128 stands for zero in the data rows.
In each game, the first row plays the second. By how much does the first row win? 15 means about a draw, 30 a big win and 0 a big loss. Wins can go round in a circle. Each row has two weighted sums of its numbers, A and B, taken from their middle values. A row wins by its A times the other's B, less its B times the other's A.
[148 144 111 129 121 131 150 119 151 147 138]
[112 183 140  93 150 124  76 139 104  67 120] 16
[109 114 154 134 125 103  87 112 112 136  57]
[161 115 127 133 119 132 125 209 129 141 125] 18
[114 126 139 132 173 140 165 126 106 179 136]
[122 186 129 130 130 119 140  89 151  66 143] 18
[ 95 124 136 189 106 141 124 124 172 147 112]
[135 113 102 131 133 125 122  77 121 127 166] 16
[172 123 129 119 109 114 121 138 118 103 166]
[ 83  94 141 133 107 128 130 120  67 130 138] 11
[ 96 132 133 143 141 126 153 118 110 107  66]
[137 101 129 118 163 166 142 125 150 148 116] 12
[128 169 147 163 126 142 186 148 149 102 126]
[138 138 168 205 105 108 136 125  98 147 125] 15
[178 129 155 121 146 127 101  84 107 112 112]
[ 91  77 132 140 154 124 102 145 179 177 129] 18
[106 100 158 104  75 130 217 165 163  95 149]
[118 100 234 255 144 146 100 110 102 131  97] 6
[ 81  85 136 124 161 120 102 157 135 112 158]
[116 122 191 107 128 148 142  98 173 130 124] 9
[164 110 107 103 132  99  81 103 154 158 131]
[154 134 111 113 104 116 136 102 139 119 125] 15
[109 150 150 159 115 109 135 129 130 107  92]
[ 26  95 126 122  91 153 194 154 124 124 215] 10
[159 150 143 117 118 102  85  74 116 176 110]
[130  95 101 195 138 144 174 179 118 117 134] 4
[ 60 121 108 113 131 134 135 169 211 140 175]
[134 117 110 112 136 172 189 160 139 175 130] 8
[211 137 122 134 139 115 145  99 112 108 135]
[135 161  88 133 125 143 142 115 140 195  93] 19
[134 158 137 146 137 134 125  96  92  67 107]
[130  86  88  41 128 129  77 119 150 180 180] 6
[165 159 105 149 130 102  85  74 150 112 131]
[124 111 116 129 137 107 157  95 142 150 180] 23
[145 150 104 122 155 130  98  49  89  76 129]
[ 80 115 147 121 112 123 154 220 135  88 117] 13
[126 127 120 116 158 132  99 126 141 140 144]
[ 87 148 181 141  89 139 111 114 165 128 104] 18
[125 142 124 146 110 112 138 103  80  82 108]
[105 140  88 116 125 132 125 164 204 113 190] 10
[120 191 134 135 145 137 147  71 131 137  98]
[119 172 173 105 145 139 145 100  98  97 134] 20
[134 128 139 136 116 117 217 170 134 108 129]
[133 136 106 157 102  98 105  79 133 126 170] 14
[138 165  67 100 137 136 121  69 135 122 136]
[143 110 130 137 126 122 149 129 189 134 150] 11
[124 164  78 127 131 108  88  49 135 115 131]
[114 146 114 129 144 114 169 126 130 141 135] 15
[138 116 133 173 163 162 155 143 132 134 127]
[117 181 121 112 163 129 135 124 127 135 121] 19
[136 181 137 110 134 128 120  94 110  63  78]
[210 123  85 101 119 151 134  62 117 113 120] 16
[210 119 141 133  97  98  99 120 125 134 139]
[150  58 124 138 124 151 115 255 113 115 160] 1
[178 137 103  89  89 120  79 132 131 115 145]
[ 98 125 113 107 121 131 132 165 182 141 197] 9
[118 125 106 113 126 123 164 167 147 187 132]
[142 145 148 135  93 161  57 151 138 128 122] 17
[141 112  99 129 132 128  90 109 192 125 153]
[130 118 134 134 128 123 158 177 141  96 126] 13
[143 119 135 142 127 124 166 127 118 151 151]
[112 141  87 107 117 137  76 108 173 145 130] 19
[145 157 137 116 112 131 151 113 132 159  72]
[129 149 116 161 126 142 112  97 134 130  93] 14
[118  65 129  94 120 106 120 166 150 136 143]
[112 124 151 137 119 131 143  92  94 133  66] 15
[ 82  92 120 111 126 153 149 119  97 120 141]
[188 157 107 138 123 117  68  99 141 126 159] 17
[153 147 140 137 118 126 158 117 125 135 127]
[111 135 154 155 136 118 113 130 121 139 126] 15
[165  68 108 116 127 142 127 128 128 121  76]
[119 165 168 128 118 130 136 119  75 138 154] 15
[111  80  84  68  93 118 127 150 122 164 211]
[123 122  89 127 129 100 100 129 134 134 156] 19
[136 136 137 135 124 128 120 107 113 193 126]
[183  89 150 123 118 123  72 131 136  86 124] 11
[125 120  78 112  96 110 106 116 113  91 148]
[119 111 115 144 152 110 114 129 163 112 143] 21
[154 105 117 176 113 123 122 100 121  92 159]
[ 94 154 148 140 129 139 121 105 118 106 121] 11
[129 113 145  97  98 132  83 150 115 135  99]
[115  61  93  50 107 126 128 123 179 111 177] 4
[ 84  86 125 139 112 128 199 162 136  84 203]
[112  82 125 127 128 131 119 134 162 123 165] 16
[124 128 174 142 150 144 178 105 128  72 142]
[123 118 184 139 134 129 131 111  96 105  86] 16
[124 168 119 156 112 148 165 194 131 130 145]
[114 144 153 139 130 141 124 146 148 137 125] 14
[100  27  93 103 125 105 117 167 235 149  90]
[128 132 129 153 123 151 102 154  97 141 137] 15
[186 167 128 115 131 132 148 146 129  97 125]
[149 137 125 148 156 154 146 102 142  78 125] 17
[148 126 149 182 105 163 144 102 141 124  89]
[139  99  76 121 104 131 118  96 178 144 144] 17
[223 136 150 103 116 111 116 131  97 110 117]
[101  81 163 112 126 145 136 148 239 160 191] 25
[122 135 101 148 152 110  90 124 182 159 169]
[117 112  96 128 126 127  97 128 109 114 119] 10
[ 48 149 114 133 128 132 103 119 120 107  72]
[135  92 123 135 170 151 229 124 146 116 135] 4
[ 96 146 221 145 118 124 114 140  98 133 156]
[105 139 103 119 136 137 139 119 200 157 125] 13
[129 121 105 116 145 148 178 126 113 135 129]
[116 145 147 122 131 129 129  89 114 125 122] 16
[110 135 176 134 150 107 148 138  75 120  42]
[164 183 104 122 145 122 154 143  93 136 121] 17
[118  99 151 110 136 137 126 141 255 154 153]
[163 130 111 114 118 127 135 117 137 161 123] 9
[ 71  77  89 130 141 106 169 139 116 131 145]
[138 109 107 112 140 137 102 141 128 104 124] 15
[129  88 128 147 147 107 144 196 156 122 136]
[ 88  48 139 146 134 107 222 209  84  87 105] 10
[142 127 141 142 135 107 138 122 101  73  97]
[171 114  95 129 131 118  64 131 100 125  93] 14
[129 144 156 119 123 111 192 110 125 143  63]
[133  87 133 116 140 124 125 137 180 222 177] 9
[126  70  74 141 130 163  81 110 119 115 189]
[132 141 109 135 183 136 117  99  95 131 111] 17
[143 121 130 139 134 149 117 126 111 119 124]
[134 122  73  96 109 133  88 102 116 153 249] 14
[111 100 140 156 115 114 134 189 117  79 118]
[116 140 137 118 124 123 158 128 112 132  79] 9
[123 125 126  93 147 117 103 134 112 130 143]
[110 136 182 192 170 178 144 117 108 157  98] 9
[134 132 145 123 130 158 111 122 127  90 116]
[ 57 145 116 120 115 123 150 199 137  84 155] 20
[169 126  81  66 153 126  85  59 113 132 137]
[ 90 137 138 155 131 132 110 135  61 152 130] 19
[ 94 126 171 137 173 166 196 120 100 108 140]
[131 122 241 193 129 114 134 114 142 126  96] 2
[125 157 159 131  97 162 133 139 115 171 111]
[189 160 140  83 104 107  97  97 137 112 111] 16
[126 115 117 173 179 117 136 129 192 198 111]
[117  81  62  62 137 155 129 112 113 104 202] 29
[159 131 131 119 116 139 137  82 118 131 147]
[ 64 109  93 111 121 130 132 115 152 157 176] 20
[125 130  99 121  94 127 154 142 105 135 130]
[ 96  73  88 104 110 127 219 102 166 138 147] 13
[145 115 143 176  85  95 126  85 127 153 144]
[143 120  75  98 147 124  65  73 123  91 218] 11
[ 90 187  85  92 131  87  54 145 115 114 122]
[140 135 131 114 130 155 147 118 118 119 126] 7
[ 86 121  94 131 151 104 210 153  74 114 154]
[ 54 155 112 167 178 103 114 127  90  82  61] 10
[ 98 177 107 141 149 127 133 129 163 126  97]
[134 110  90 114 151 128  93 147 115  93 141] 18
[ 59 131 137 137 188 135 106 140 115  95  52]
[125  49 117 114 117 137 128 186 240 120 140] 9
[170 139 164 134 127 133 120 177 117  81 138]
[154  96 140 127 151 131 123 102 118 133 126] 21
